The rows below fall into families. The same turns and mirrors carry the whole set onto itself and the rows of a family onto each other. For each named row, which other rows are in its family? Write them in the order they are listed.
These 32 rows form 4 families of 8 rows each.
setul: [  1 -24  19  -6   8   5  25   6  10]
fep: [  6 -37  -7 -26   3   9  16  -6   0]
Dapop: [-12 -14  -5 -13  -5  -1 -22   3   5]
Kes: [  5 -39   5 -21 -21  18  20  29  17]
nuzu: [ -1  -3 -24 -17  -8  -2  -8  19  -6]
ladof: [  3  -1 -19  -7 -11  -4  11  20  21]
luzeg: [ -9 -28   8 -30 -10  31   3  10 -15]
Devim: [-17 -12  24  -3  -6  25   8  24   2]
sotid: [-21 -24 -11   0  -1  19  -4  31 -11]
reze: [ -7   7  -6 -10 -22  14   3  33  12]
kob: [  4   6   3 -21  -8  -5   0   5   0]
vip: [ -3 -31  -4   4   4   8  27  23  20]
foli: [  3 -27  26 -28 -17  17   6  17   3]
sek: [ -9 -25 -24  -3  -7   0 -10  16  20]
nade: [  5 -24   4 -21   0  -8  -5  -6   8]
nugi: [  5 -16 -17 -18 -22  14  17  41   4]
Nevak: [ -5 -41  -6 -12   2  17  13  30 -14]
nodan: [  6 -37   5 -33  -6   5  -3   9 -11]
rima: [  8  -9   6 -33 -18  13   7  25 -16]
goguz: [-12 -27  -3 -11 -26  27   1  38  14]
nini: [-25  -9  -4  -6 -17  33  -1  17  14]
sivu: [ -8 -37 -18 -14 -14  30  19  25   8]
ravip: [ 19 -16  -8 -29  -8  -6  15  13  -5]
zife: [-13 -15  -4   0 -20  13   0  22  33]
nir: [ -2 -35 -16  -3  14  -1  12  13   0]
debem: [ -2 -22  15 -19 -13  28  26   9  18]
rigib: [-16  -6  15   6   6   7   7   8  15]
lubi: [-11 -18 -17  -1  -3  11  13   1  29]
bugu: [-17 -17  11 -11   4  15  -7  15 -19]
Gokoz: [ 12  -7  10 -22 -21  11  25  26   9]
zifun: [-17 -23 -26 -13   1  16 -10   3  -3]
Bof: [-11  -8   8 -18   0  13  -3 -13   4]

The rest of the family of nuzu: ladof, reze, kob, nugi, rima, ravip, Gokoz
The rest of the family of rigib: setul, Devim, sotid, vip, Nevak, nir, bugu
The rest of the family of zife: Dapop, Kes, foli, sek, nade, nodan, goguz

